The rows below come in pairs that one turn or mirror swaps. Which row does each named row swap with?
The rows were stretched afterwards, more along some directions than others.
k_852: [ 11  39 -33 -23   5 -20 -14 -22  10 -10   2 -20   7   8  -1  17   7  -6]
k_613: [ 13  10  30 -10 -14 -27  42  -2  11  20  -6  22 -27   5  -1  14 -19  13]
k_201: [ 17  16  21  -6 -20 -30  31  10  19  22  -3  36 -17  14   4  23  -7  12]
k_846: [ 18  59 -28  -7  -8  15   4 -24   6 -31  20  15  12  20   3   8 -20 -12]
k_820: [  0   0   8   9 -35 -19  -3 -21  14 -13  13   3 -13  13 -25   9 -16 -24]
k_397: [ 21  66 -28  -5  -5  13   9 -24   9 -24  18  22  10  25  11   8 -22 -11]
k_232: [ 19  16   1 -19   5   6  -1 -21  24  -8 -22 -17  22   5  35  23   1 -18]
k_761: [ 16  44 -31 -26   7 -22  -9 -12   9  -8   2 -13   9  23   6  25   7  -6]
k_818: [ 13  17  25 -14 -11 -20  34   6  20  14  -4  26 -28  15  -6  11 -20  13]
k_22: [  4   9   6   9 -42 -28  -1 -20  14  -8  13   7 -13   4 -33   3 -16 -26]
k_307: [  0   7  19  -7  -3 -13  39  19  15  12  -3  46 -16   6   0   4  -1  21]
k_414: [ 17  58 -26   1 -10  17  10 -31   0 -28  28  12   0   9  -7  -2 -29 -10]
k_260: [ 16  40   3   0  14   0  54 -20  26  -6   9  23  -9  19  50   6 -16 -25]
k_931: [-19  -2   7   2 -23 -11   2  -8  12 -25   8  13  -7   6 -34  -7 -10 -14]
k_625: [ 18  66 -29  -6  -7  11  12 -28  10 -28  20  19  11  21   3   7 -21 -12]
k_406: [ 21  48   7  -8  13  10  44 -20  28 -15   3  29  -4  30  57   8 -18 -20]
k_72: [-11   5  -1   7 -32 -12   3  -7  22 -26  21   9  -2  12 -51   3 -21 -24]
k_241: [ 23  15  24  -5 -20 -26  21   1   5  20  -3  21 -27   0   6  18 -14  14]
k_672: [ 10  41 -30 -31  10 -13 -18 -10  16 -13   5 -11   6  25   1  23   9   4]
k_577: [ 19  21  20 -18  -8 -30  30  12  29  17 -10  33 -10  14  11  24  13   9]
k_816: [ 13  42 -31 -25   9 -20  -8 -19  10 -12   4 -19   5   7  -6  15   6 -11]
k_763: [ 10  25  13  10  15  10  62 -21  18 -12  10  21 -12  17  45   8 -17 -26]
k_99: [  9  43 -31 -29   9 -14 -16 -18  13 -15   3 -21   9  16   1  21  -2  -1]
k_718: [ 23  16  28  -4 -18 -23  23  -6  15  21  -3  27 -27  19  16  20 -28  23]
k_988: [  1  21  11   0  16  11  59 -14  22 -17   8  23   0  23  50  13 -13 -12]
k_413: [ 16  12   1  13 -41 -31  -8 -16   9 -11  13   8  -9  19 -27   2 -15 -41]
k_804: [  9  43 -31 -25  12 -15  -8 -11   9 -14   1 -15  11  16  -5  17   8  -6]
k_41: [ -5   9  23 -14 -11 -12  32  12  21   4   7  23 -24   1 -13  20 -19  32]
k_144: [ 25  65 -32  -1 -13   9  -5 -35   0 -25  23   6   5   9  -4   0 -26 -22]
k_296: [  3  -5   7   8 -35 -12   1 -11  13 -16  17   6 -11   9 -36  -1  -7 -32]
k_982: [ 14  44 -35 -27   3 -23 -11 -21  14  -9   4 -18  10   8  -4  17   9  -4]
k_330: [ 21  18  25  -7 -14 -16  31   5  17  23  -3  36 -26  11  13  22 -14  19]
k_855: [  4  12   7   8 -33 -17   8 -19  20 -18  11  14   0   5 -25   5  -1 -29]
k_102: [ 13  41 -32 -30   5 -19 -18 -12  13 -14   2 -18  10  24  -5  19   5  -4]
k_32: [  8   9  36 -15  -4  -8  38   8  15   6  -5  22 -28   6  -3  19 -12  14]
k_135: [  9  12  -2 -12   7  11  14 -26  22 -15 -20 -18  29  -3  31  26  -3 -16]
k_602: [ 17  58 -30   2  -5  17  11 -29   5 -27  26  14   8  13   1   3 -27 -15]
k_348: [  0  -2   0  15 -37 -27  -8 -11   7 -12  16  15  -6   7 -18  -7  -3 -17]
k_482: [ 10   3  -4  -8  13   1  20 -28  17  -7 -17 -21  22 -14  27  18  11 -22]
k_737: [ 15  57 -27  -3  -3  21   2 -29   4 -31  24  12   5  14  -6   4 -21 -11]
k_106: [ 15  60 -32  -4  -9  13  -3 -24   3 -30  25  13   7  19  -3  -1 -20 -14]
k_15: [ -8 -11  10  14 -39  -8  14 -18   8 -16  19   6 -16   0 -37  -1 -23 -11]
k_523: [ 10   2   6  16 -46 -24  12 -24   6   0  21  14 -18   1 -30 -12 -23 -26]
k_118: [ 18  24  21  -5  -4 -25  25  10  13  12 -12  36 -11  11   8   8  -6   5]
k_975: [ 18   2   4  22 -44 -26  -3 -29   8   4  19   9 -18   7 -18  -4 -27 -19]
k_259: [ 19  21  -3 -10  10   3  12 -27  23  -5 -16 -13  21 -10  25   7  -3 -28]

k_15 swaps with k_818
k_296 swaps with k_32
k_118 swaps with k_348
k_737 swaps with k_672

